Rotation paths and how fast each direction turns (degrees a step)
Each turn is a multiple of 5 degrees from 10 to 175, or 0.
Each row of a path follows its step; steps can be skipped.
Path 1:
step 0: [ 22  -7  10 -35   1 -27  49   4 -29  12  12  -8 -21   5  12   2  13  24
 -18 -30   4 -13 -23   1  -5  35   4 -25 -30  18  27   5  11  16  -1  10
   2 -26  -5 -14  -6  22  -3  18 -50 -39 -32   2 -46  27 -11 -25   2 -29
  16 -27  36 -11 -21  10  -2  -1  -8  -7 -25 -13 -30 -22 -22  39  -8   9
   5  25  32  12  39  15]
step 9: [ -9 -22 -39 -45  11  26  19  -9  17  25  21  22  20   9 -15   8  20  -7
   0   2   0 -20  -9   0  23  -5 -47 -22 -42 -16  19   4   3  16 -10  -5
  -1 -35 -13 -28   4  -6 -16 -15 -22 -21  -7  40  28 -41 -15 -31   6  -8
   3 -44  -1  -5  -6 -13  -4 -32 -13 -15  44  23  36  -4  26  32   7   9
 -16  33   3  28  21   2]
step 14: [-20 -14  16 -44  25   6 -38  -4  11   5  -6 -12  28  35  -5  14  -4   8
 -23 -19 -14 -23 -14   1  -1   7 -21   9 -13   0  53 -22  11  -8  27 -15
 -11 -21  -6  32 -14  40   3  20 -20 -18 -12  13  -8  23  -7 -31  15  48
   6  43 -25  -3 -29 -11  23  -1 -13 -37  18   5  -6  -2  41  27   6   5
  27  -8   3  38  43   1]
step 16: [ 29   5   1  -7  -9  28  21   5   6  21  32  12 -19 -11 -29  24   0 -10
  36  26   8 -15  -6 -12  10  11  10 -37   9  -6  12  38  28   8  -8  10
 -13  31  -4 -15   4  37  29 -20 -25 -18   9 -11 -15 -32  -6   0   6  31
  15 -41  19   1  16  30 -19 -16  28 -22  49  -9  25 -63   4  33  -4 -27
  -1 -14   7  26  -8  21]
step 19: [ 12   5   5  36 -33  -9  -1  -1   3   6   7 -25 -23 -11   8  14  42  16
 -29   1 -45 -32  16   5   2  -5 -15 -23  10 -22  15  15  17   9  -4 -27
   8  31  32  13  -2   3 -16  32 -34 -24 -50  13 -14  28 -37 -34 -15  47
  -1  -5  30  -3   3  -8 -20  11   8  -9  -4 -18 -16  11   7  32 -12 -21
  15 -22  19  52  26  14]
step 20: [ 12 -28  -6 -25   8  -3  26  -7  14  15 -26   9   3  -1 -33  10  -5  32
   0  -6  -1 -22   2   3 -30   8 -33 -44 -39 -19  39   9 -16 -17  12  26
  12 -15  15   4 -12  15  12   0  -4  -6  39  23 -37   9 -37 -48 -24  20
  -9   5   4  -8 -25 -16 -26   2   6 -32  -4   8  23  15  48  49  21  15
   5  31  -2   7  29  -9]
step 22: [ 15  44  38 -26 -16  27  -1  -6 -29  21  25 -14  -4  -5  -8 -35  14  15
 -19   0  13 -20  12 -25  12  19  -8  -1 -31 -29  10  10  20  17  16  10
 -29   2  -4   0 -16  34   0  10 -36 -28  -3  -1  25 -46   8 -18  -1  41
  14   3  -7  10   1  14  21   6 -20  34  72   1  -2 -38 -24  10   5 -21
   9  -6  16  24  -3  31]
Directions:
[  1   6   6   3  -6   2  -5  -5   5   4   4   2   8   2   0  -8  -9   2
  -1  13 -10   5  -1  -3  -6   7  -3  -9   0  -3  -4  -4   0   3   8  -4
   0   7   9  -3  -8  -8   1   5   0   1  -6   1   3  -2   0  -2   1  -3
   3  -1  -1  -4 -11   2  -9   0   4  -4  -5   6   0   5   3   0   0   3
  -6   5   7  -4  -4  -2] : 45
[  0   4  -6  -6   2  12  -7   0   2  -3   2   3   4   3   1   5  -1  -1
  -8  -3   3  -7   1   6   3   7  -3   1  -1   1   5   5  -2  -4   1  -1
  -5   5   4   3  -3 -12  15 -12   2  -2   6  -5  -2  -4  -2   4  -1   1
   3   0   4  -2   2   1   3 -12   3   9   7  -3  -4   1  -3   1   2  -3
  -2   7   7   0  -7   3] : 60
[  0  -4  -7   2   0   1   0   7   4  12   1  -2   0   1  -6 -11   4   9
   4   4  -5  -3   1   2  -4  -2  -3  -9   2   2   2   0  -4   3  -5   2
  10   0  10   7   1  -5   0  -4  -4   4  -1   4   3   1  -2  -2   4   2
  -5   0   3  -7   0   7   6  -4   1   9  -1  -6   5  -9  -9 -10   5   3
   1  -6  -5   9   0  -1] : 100
[ -3  -5  12   2   6  -1   3  -5  -1   2   1  -1  -1   8  -4   7   4  -2
  -6  -3  -4   4   4 -10   0   2   6  -5  -5   2  -5   3   6  -2  -9   2
   5   9  -1  -2   7  -6   2  -5   0   4   3   7   0   4  -5   2  -3   5
   2   2  -3  -1  -3  -4   3  -4   8  11  -8   4  -3   5  -3   2  -3  -2
 -10  -8  -1  -3  13   3] : 55
[  4  -3  -6   3  -1   0   0   1  -6   4   7  -5   1   8  -7  -4  -3  -3
   6  -6   3   4   6   2  -2  15  -4   1 -10   5   0   3   5  -6   9  -9
  -7  -2   0  -4   2  -1   4  -2  -1  -4   3   8   9   7  -5  -6   5  -2
   1   4 -10   0   1  -1  -2   5  -2  -2   3   2  -1  -8   2   0  10  -8
   1  -2  -9  -3  -1   1] : 55
[ -4   6  -1  -1   5  15   4   4   3   6   0  -6  -6 -10   1   2  -6   3
   0   1   2   6   2  -2  -1  -1   4  10 -15  -5  -4   2  -8  -6   2  -8
  10  -4   8   2  -4   1   0  -1  -6  -1   0   3  -3   2   1   4  -6  -9
   4  -1  -4  -1   0   3   3   7  -1   2   1   4  -4   3  -2   9  -5   0
   0  -3  -1   6   3  -3] : 35
[  1  -5  -2   6   0  -3   0   6  -6   1   9   1   0   3  -2  -8   0   3
 -12   2  -1  -3   3  -1   7   9   2   1   2  -1   2  -6  -4  -7   5  -7
   6   4  -5   7   3  -3  -8   4  -4  -2  -1 -11 -10  -7  -4   3  -6   2
  -1  -4  -2   5   4   7   1   0  -9   4  -3  -1   2   9  11  -5   2  -4
  -1  -9  -1  -2  -1   4] : 155
